Named turns come first, each shown by rows before and after it. Which turns, in which order, take the first row of each pair that follows to the second? Write the first one first, as in the answered first pair.
turn Y:
[ 2.19 -0.07 -0.83 -1.76  3.07  1.79  0.49  1.40  0.11 -4.64 -1.52 -0.77
  0.45  1.75 -1.74  1.48 -0.43  2.42  0.02  0.75 -1.48 -1.44 -1.32  0.05
  0.26  0.08] -> [ 2.57 -0.23  0.11 -1.72  3.31  1.42  1.35  0.31 -0.96 -4.18 -1.04 -0.67
  0.91  1.29 -0.12  1.16  1.58  1.96 -2.55  0.34 -0.63 -0.70 -0.86 -0.88
  0.33  2.05]
[ 0.22  2.08 -1.71  0.34 -1.94  0.94  0.54 -0.34 -0.17 -0.79 -0.79 -0.94
  0.96  0.29 -2.02  0.95 -0.10  0.36  0.97  1.25  0.52  0.41 -0.62 -1.36
 -0.92  2.55] -> [ 0.55  2.16 -1.12  0.32 -1.94  0.55  1.02 -0.73 -0.51 -0.56 -0.33 -1.09
  1.05 -0.08 -1.10  0.62  0.66 -0.04  0.01  1.10  1.21  0.65 -0.30 -1.33
 -1.03  3.26]
[-0.85 -1.02 -0.15 -1.02  0.43 -0.87 -1.00 -0.28  0.43 -0.02 -0.24 -0.43
 -0.36 -0.86  0.08  0.54 -0.39  0.43  0.49 -0.29 -1.17 -0.29 -0.75 -0.74
 -0.19 -1.66] -> [-0.89 -0.48 -0.67 -1.01  1.05 -0.94 -0.63 -0.22  0.56 -0.55 -0.93 -0.52
 -0.22 -0.75 -0.25  0.94  0.01  0.42  0.54 -0.25 -0.96  0.17 -0.78 -0.91
 -0.33 -1.33]
turn G:
[-0.40 -0.36 -0.60 -0.68  0.68 -0.30 -0.11 -0.69  1.08 -0.67 -0.98 -0.05
 -0.21 -0.12 -0.56  0.74  0.51  0.34 -0.07  0.15 -0.26  0.22 -0.82 -0.83
 -0.08 -0.06] -> [-0.63 -0.63 -0.30 -0.77  1.04 -0.52 -0.24 -0.68  0.86 -0.57 -0.67 -0.04
 -0.39 -0.33 -0.25  0.84  0.64  0.00 -0.41  0.14 -0.46 -0.03 -0.84 -0.30
 -0.17 -0.47]
[-3.79 -0.21  2.13 -0.61 -0.91  1.37 -1.19 -2.52  1.70 -0.21  0.13  3.29
  0.54  0.61  1.85 -1.18 -2.69 -0.10  0.33 -0.80 -2.05  2.28 -1.16  2.12
  1.69 -1.00] -> [-1.11 -1.52  3.87 -0.11  0.58 -0.70 -1.90 -0.88 -2.16  1.07  1.42  1.84
 -1.64 -0.12  3.52 -0.99  0.95  0.96 -1.68 -1.58  0.43 -1.03 -0.54  2.29
  1.44 -2.88]
[ 0.40 -0.06 -0.60 -0.32 -0.22  0.61 -0.76  1.35  0.70 -2.01 -0.03  0.51
 -0.16  0.24  0.38  0.50 -0.25  0.20  0.97  0.24  0.00 -1.58 -0.50  1.37
 -0.25 -0.88] -> [-0.04 -0.11 -0.55 -0.39 -0.20  0.93 -0.75  0.92  0.97 -1.94  0.04  0.55
 -0.06  0.54  0.51  0.49 -0.76  0.24  1.44  0.16 -0.35 -1.53 -0.47  1.44
  0.14 -1.03]
[-1.91 -0.23 -0.07  0.97 -1.14 -0.66  0.61 -0.03  0.33  0.78  0.73  0.02
  1.13 -1.49  0.27 -0.47 -1.54 -0.04  1.29  0.07  1.62  0.79  0.90 -0.32
  0.11  1.91] -> [-1.69 -0.70  0.55  1.09 -0.56 -1.11  0.21  0.26 -0.22  1.29  1.36 -0.03
  0.49 -1.99  0.83 -0.51 -0.97  0.09  0.95 -0.07  1.84  0.07  1.09  0.28
 -0.08  0.97]
turn S:
[-0.87  1.47 -1.03  1.05  0.47 -1.14  0.37  1.93 -0.25  0.08  1.06  1.00
 -1.18 -0.91  0.44 -0.70  0.02  0.07 -0.11  0.84 -0.93  1.61  0.53  0.14
  1.42  0.38] -> [-0.89  1.46 -0.96  0.83  0.72 -1.45  0.15  1.85 -0.38 -0.05  1.07  0.92
 -1.26 -0.94  0.48 -0.57  0.26  0.14 -0.07  0.74 -1.27  1.30  0.44 -0.29
  1.70  0.15]
[ 1.81  1.15  1.38  2.11 -1.14  0.14  1.61 -1.34 -0.43  2.84  0.55 -3.43
  0.46 -1.91 -0.40  0.27 -0.05 -0.91 -0.36 -0.87  1.13  0.12 -0.08 -1.79
 -0.23  2.99] -> [ 1.01  1.44  0.76  2.00 -1.74  0.83  1.55 -1.81  0.42  2.77  0.58 -2.47
  1.24 -1.31 -0.61 -0.26 -1.55 -1.13  0.53 -0.94  0.36  1.01 -0.10 -1.30
 -0.39  3.47]
[ 0.59  0.62  0.11  0.28 -0.37 -0.25  0.51 -0.04 -0.27 -0.09  0.06 -0.53
  0.12  0.04 -0.11 -0.30  0.63 -0.06 -0.23 -0.01  0.64  0.22  0.42 -0.50
  0.12  0.91] -> [-0.23  0.42 -0.25  0.18 -0.24  0.21  0.40 -0.35  0.87 -0.05  0.19 -0.14
  0.54  0.05 -0.09 -0.49 -0.27 -0.18 -0.35  0.03  0.16  0.80  0.07 -0.07
  0.03  1.09]
turn E:
[-2.52 -0.33  2.69 -2.39  3.14 -0.51  0.00 -0.28 -0.68 -2.21 -0.57  1.86
 -0.63  0.34  0.44 -0.97  0.20  0.09 -1.22  1.92 -0.12  1.39  0.46  0.37
  0.59  0.60] -> [-1.88 -0.96  3.48 -1.59  2.65 -2.01  0.01  0.93 -2.11 -0.71  0.39  0.60
 -1.84 -0.85  0.77 -0.81  1.03  0.56 -1.21  2.40  0.96  0.05  0.14  0.07
  0.18 -0.21]
[-1.06  0.97 -0.81 -1.17 -0.46  1.07  0.90 -1.41  2.06 -1.72 -0.91  1.49
  1.34 -0.03 -0.37  0.47 -0.85 -1.57 -1.23  0.94 -0.62  2.75 -0.40 -1.07
  1.24  2.68] -> [-0.10  0.00  0.22 -1.21  0.55 -2.28  0.63  0.12 -0.27  0.76  0.32 -1.53
 -0.91 -3.32  0.34  2.44  1.74 -1.09 -1.24  1.23 -0.26  0.76 -1.44 -2.41
  0.68  0.15]
[-0.23 -0.40  1.18 -1.60  1.78 -0.06 -0.13 -0.09 -0.20 -1.44  0.23 -1.66
  0.67 -0.03  0.35 -0.05 -0.35 -0.19 -0.53  0.39 -0.51 -0.52  1.11 -0.26
  0.39 -0.43] -> [ 0.52 -0.27  1.66 -0.54  0.70 -0.24 -0.22  0.47 -1.03 -0.11  0.82 -1.65
  0.33  0.20  0.62 -0.59 -0.07  0.01 -0.55  0.10  0.59 -1.28  1.48  0.39
  0.14 -0.37]
[-1.30  0.52  0.83  0.74 -1.00 -1.07 -0.78  2.36 -1.55  1.20 -0.02 -0.55
 -0.06 -1.98  0.44  0.20 -0.75 -1.18  0.10 -0.16  1.21  0.56 -0.05  1.03
 -0.33 -0.04] -> [-1.99  0.98  0.27  0.76 -0.89  0.65 -0.65  1.29 -0.37 -0.02 -0.73  0.89
  0.90 -0.57  0.36 -0.16 -1.88 -1.67  0.21 -0.24  0.83  1.54  0.34  1.47
 -0.31  1.07]
Pairs:
Each pair is two turns apart.
[-0.86 -0.74  3.35 -1.47  0.55 -0.71 -2.37 -2.33  0.09  1.36  2.26  0.59
 -2.00  0.06  2.72 -2.68  0.58  0.19 -0.41 -0.40  0.17 -0.58 -2.14  0.01
  1.24 -3.77] -> [-0.15 -0.43  3.31 -0.90  0.46 -0.45 -2.20 -2.05 -0.68  0.97  2.63  1.29
 -1.90  1.12  3.12 -3.13  0.93  0.49 -1.04 -0.62  1.12 -1.08 -1.52  0.95
  1.55 -2.72]	E, S
[-1.61 -1.09 -0.62 -0.89  1.77  0.70 -0.58  0.25  1.05 -0.23 -0.94 -0.71
 -0.19 -0.04  0.62 -0.22  0.30 -0.27  0.27  0.49 -1.71 -0.20 -0.32  0.56
 -0.13 -0.33] -> [-0.90 -0.66 -0.19  0.90  0.18  1.68 -0.45  0.38  0.36  0.45 -0.08  0.20
  0.08  1.50  1.02 -1.70 -0.45 -0.28  0.55  0.17 -0.03 -0.71  0.97  1.41
 -0.50  0.92]	E, E
[-0.56  0.32 -0.19 -0.71  0.81  0.88 -0.66  0.73 -0.98 -1.84 -1.53 -0.17
 -0.32 -1.11 -1.26  0.94 -1.58  0.57  1.06  0.29 -0.79  0.33 -0.72  0.60
  1.35 -0.86] -> [ 0.77  0.24  0.47  0.43  0.06 -0.22 -0.04  1.32 -2.82 -0.56 -0.56 -1.28
 -0.88 -1.86 -0.19  0.90  0.34  0.74 -0.05  0.14  0.97 -0.83  0.07  0.13
  0.83 -0.39]	Y, E
[-0.17  0.13 -2.73 -0.48  0.81  1.06 -0.59  0.92 -0.31 -2.25 -0.82 -0.48
 -0.57  0.97 -1.11  0.05 -1.51 -0.53  0.66 -0.33  0.71 -0.03  1.11 -0.06
 -0.54 -0.20] -> [-0.50 -0.05 -3.07 -0.87  0.92  0.26 -0.79  0.88 -0.16 -1.61 -0.80 -0.94
 -0.66 -0.24 -1.10  0.61 -1.61 -0.71  1.04  0.21  0.26 -0.11  0.44 -0.97
 -0.47 -0.62]	E, G
[ 0.24  0.03  0.30 -1.06  0.70  1.18  0.25 -0.58 -0.91 -2.14 -0.64  0.89
  0.22  1.93  0.29 -0.32  0.53  0.39 -2.11 -1.10  0.28 -0.11  0.66  0.13
  0.74  0.42] -> [ 0.20  0.18 -0.53 -1.57  1.00  0.60  0.78 -0.34 -0.83 -2.49 -1.23 -0.11
  0.10  1.23 -0.50  0.93  1.40  0.37 -1.75 -0.43 -0.23  0.17  0.15 -0.82
  0.38  0.60]	E, G
[ 1.41 -0.15  0.75  1.90 -0.47 -0.73  0.32  1.17 -2.29  1.15  0.42 -0.67
 -0.64 -0.34  0.93 -0.37  3.00  0.29 -2.16  0.65  1.62 -1.53  1.39 -0.21
 -0.85  1.22] -> [-2.22  0.30 -0.78  0.62 -1.61  1.45  0.19 -0.78  2.10  0.91 -0.58  1.76
  1.52 -0.45  0.05 -1.17 -1.18 -0.89 -0.37  1.30 -1.29  2.44  0.45 -0.27
 -0.54  2.50]	G, G
[ 1.02  0.79 -1.26 -0.38  0.23 -1.56  0.57  0.39 -0.33  0.34 -1.51 -1.65
 -1.13 -1.39 -0.61  2.37  1.67  0.33 -0.60  1.33 -0.42 -0.06 -0.59 -1.83
 -0.83 -0.41] -> [ 0.28  1.72 -1.73  0.06 -0.85  1.36  0.70 -0.69  1.05 -1.46 -2.02  0.37
  0.43  1.22 -0.69  0.76 -0.43 -0.08 -0.30  0.83 -0.57  1.50  0.46 -0.88
 -0.45  1.69]	E, E
[ 0.98 -0.14 -1.69 -0.47  1.52  0.01  0.52  0.34  0.59 -4.13 -1.40  0.54
 -0.32  0.45 -0.19  1.44  0.31 -0.43 -0.44 -0.17  0.26  0.41  0.78 -0.06
  0.39 -0.05] -> [ 2.03  0.20 -0.87  1.72 -0.04  0.30  0.84  1.09 -0.61 -2.47  0.09  0.89
 -0.42  1.15  0.18  0.08  0.54 -0.14 -0.16 -0.02  2.10 -0.96  2.22  1.07
  0.25  0.67]	E, E
[-0.97  0.14 -0.92 -0.93 -0.90 -0.71 -0.06  0.08  2.33  0.04 -0.17 -0.20
  0.56 -0.74 -1.85  0.45 -1.10 -0.76  2.02  1.46 -1.90  1.52 -2.60 -0.38
  0.79 -1.37] -> [ 1.74  0.88  0.08  2.01 -2.52 -0.11  0.20  1.87 -0.56  0.50  1.41 -0.35
 -0.17  1.71 -1.27 -1.44 -0.11 -0.10  1.35  1.02  2.13 -0.68 -0.09  0.94
  0.50  0.24]	S, E
[ 0.13 -1.06  1.40  0.64 -1.76  0.05 -0.94 -0.81 -0.41  0.97  1.85  2.35
 -0.46  1.09  2.24 -2.24 -0.05  0.81 -1.27 -2.20  0.16 -0.49  1.69  2.26
 -0.27  1.37] -> [-0.29 -2.42  1.65 -1.50  0.62 -2.13 -1.04 -0.52 -0.81  1.25  1.14  0.09
 -1.90 -2.25  2.15  0.51  1.91  0.87 -1.96 -1.76 -1.55 -0.55  0.01 -0.03
 -0.47 -0.96]	E, E
[ 0.50  0.02 -1.97 -0.64  0.68 -0.33 -0.01  1.52  0.80 -1.57 -1.67 -1.68
 -1.41 -0.53 -3.06  3.27  0.35  0.01  1.23  0.87 -1.75 -0.64 -1.12 -1.17
 -0.62 -2.04] -> [ 0.83  1.42 -1.95  1.18 -1.56  2.52 -0.01  1.10  1.00 -2.10 -0.80  1.14
 -0.08  3.05 -2.89  0.24 -1.31  0.19  1.92  0.72 -0.05 -0.31  0.78  0.75
 -0.35  0.51]	E, E
[-0.66  0.68  0.00 -0.26 -2.01  1.80 -0.14 -0.68 -1.60  0.02 -0.68  2.03
  1.52  0.92 -0.05 -0.81 -0.67  1.01  1.28  1.24  1.69  2.23  1.51 -0.78
 -0.38  0.15] -> [ 0.18 -0.19  0.53 -0.59 -1.13 -0.61 -0.73  0.13 -2.91  1.76  0.03 -0.31
  0.18 -1.43  0.46  0.88  1.08  1.30  1.11  1.31  1.74  0.81  0.58 -1.88
 -0.90 -2.00]	E, E
[-0.98  0.46 -0.80 -0.97 -0.44 -0.53  1.46 -0.53  0.69 -3.05 -2.34  0.72
  0.55  0.18  0.10  1.32 -0.82 -1.52  0.25  0.74  0.30  1.42 -0.10 -1.80
 -0.85  1.57] -> [-0.55 -0.26  0.88 -0.63 -0.26 -2.11  1.61 -0.71 -1.22 -0.79 -1.26 -0.64
 -0.39 -1.64  1.71  1.18  1.06 -1.55 -1.16  0.33  1.61  0.57  0.11 -2.10
 -1.01  1.60]	Y, E
[-1.01  2.38 -0.26 -0.38  1.21 -1.31 -0.16  0.92  0.13  2.41 -0.84 -1.33
 -0.62 -1.93  1.26  0.04  0.47  0.20  0.09 -0.34 -0.77  0.27 -0.80 -0.31
  0.69  0.56] -> [-1.60  2.61 -0.80 -0.51  1.01  0.54  0.00  0.25  1.17  1.03 -1.38 -0.07
  0.43 -0.21  0.79 -0.93 -0.70 -0.11  0.04 -0.39 -1.18  1.17 -0.41  0.08
  1.03  1.77]	E, E
[ 0.19  0.62 -0.16 -0.90  0.45  0.39  1.08  1.36 -0.13 -2.28 -0.59  0.82
 -0.51  1.87 -0.66  0.19  2.00 -0.02 -1.28 -0.72  1.47 -1.94  0.56  0.40
  0.81  0.42] -> [-0.27  0.18  0.12 -1.58  1.01  0.77  1.01  0.42  0.12 -2.68 -0.71  1.19
 -0.11  1.24  0.07 -0.17  2.18 -0.03 -1.97 -0.91  1.25 -1.11  0.57  0.32
  0.95  0.42]	Y, E
[-2.54  0.10 -0.39 -0.50  0.70 -0.83 -0.28 -0.14  2.59  0.19 -0.35 -0.54
  0.17 -2.94 -2.38  1.57 -0.92 -1.29  1.87  0.31 -2.63 -0.94 -1.67 -1.64
  0.29 -2.45] -> [-2.19  1.00  0.84  2.35 -2.05 -0.51 -0.45  0.45  1.34  2.61  1.61 -0.10
  0.07 -1.67 -1.78 -0.77 -2.05 -1.23  3.05  0.51 -0.60 -1.81 -0.09 -0.15
  0.06 -1.32]	E, S
[ 1.47 -1.05  1.10  1.09 -0.20 -1.51  0.56  1.25 -1.06  0.18  0.43 -0.78
 -1.43  0.46 -0.11  1.12  0.64  0.94 -0.04  0.99  1.67 -1.65  0.34 -0.59
 -0.41 -1.28] -> [-0.84 -0.21 -0.13  0.19 -1.46  0.53  0.74 -0.58  2.09 -0.43 -0.49  0.80
  0.78  0.89 -0.81  0.49 -2.51  0.06  1.51  1.38 -0.58  1.37 -0.49 -0.79
 -0.02  0.16]	G, G
[-2.21  0.83 -0.42  2.23 -2.59 -0.90 -0.08  0.63  0.27  2.46  0.42  0.04
  1.45  0.25 -0.14 -1.96 -2.37 -0.16  2.13 -0.03  0.92 -0.24 -0.77  0.48
 -1.18  0.12] -> [-1.07 -0.65  0.10 -0.31  1.07 -3.13  0.29  0.87 -1.10  1.17 -0.81 -2.15
  0.18 -1.99  0.20  1.09  1.30  0.11 -0.40 -0.08  0.05 -1.66 -2.00 -1.12
 -0.98 -2.23]	E, S
[-0.22 -1.74  1.51 -1.74  1.95 -1.39  0.19 -1.21  0.27  0.45 -0.81 -0.13
  0.45 -1.56  1.08  0.20 -0.20  0.57 -1.45 -0.67 -0.55 -0.21  0.82 -0.81
 -0.59  0.45] -> [-0.08 -0.72  1.22 -1.04  0.45  0.07  0.43 -1.47  0.36 -0.05 -0.42  1.37
  1.22  0.44  0.92 -1.39 -1.49  0.60 -1.31 -0.83  0.32  0.27  1.91  0.24
 -0.41  1.89]	E, E
[-1.00 -0.40 -0.56  0.66 -0.71 -1.04 -0.13  0.14 -0.34  2.13  2.33 -0.44
 -1.19 -0.85 -0.15 -0.33 -1.07 -0.03  1.63  1.17 -1.02 -0.74 -0.10 -1.00
 -0.21 -0.83] -> [-1.04  0.35 -1.79  0.38 -0.65  0.83  0.32 -0.15  1.15 -0.23  1.39  0.81
 -0.13  1.11 -0.97 -0.60 -2.05 -0.33  1.70  1.34 -1.53  0.17  0.42 -0.46
  0.04  0.78]	E, Y
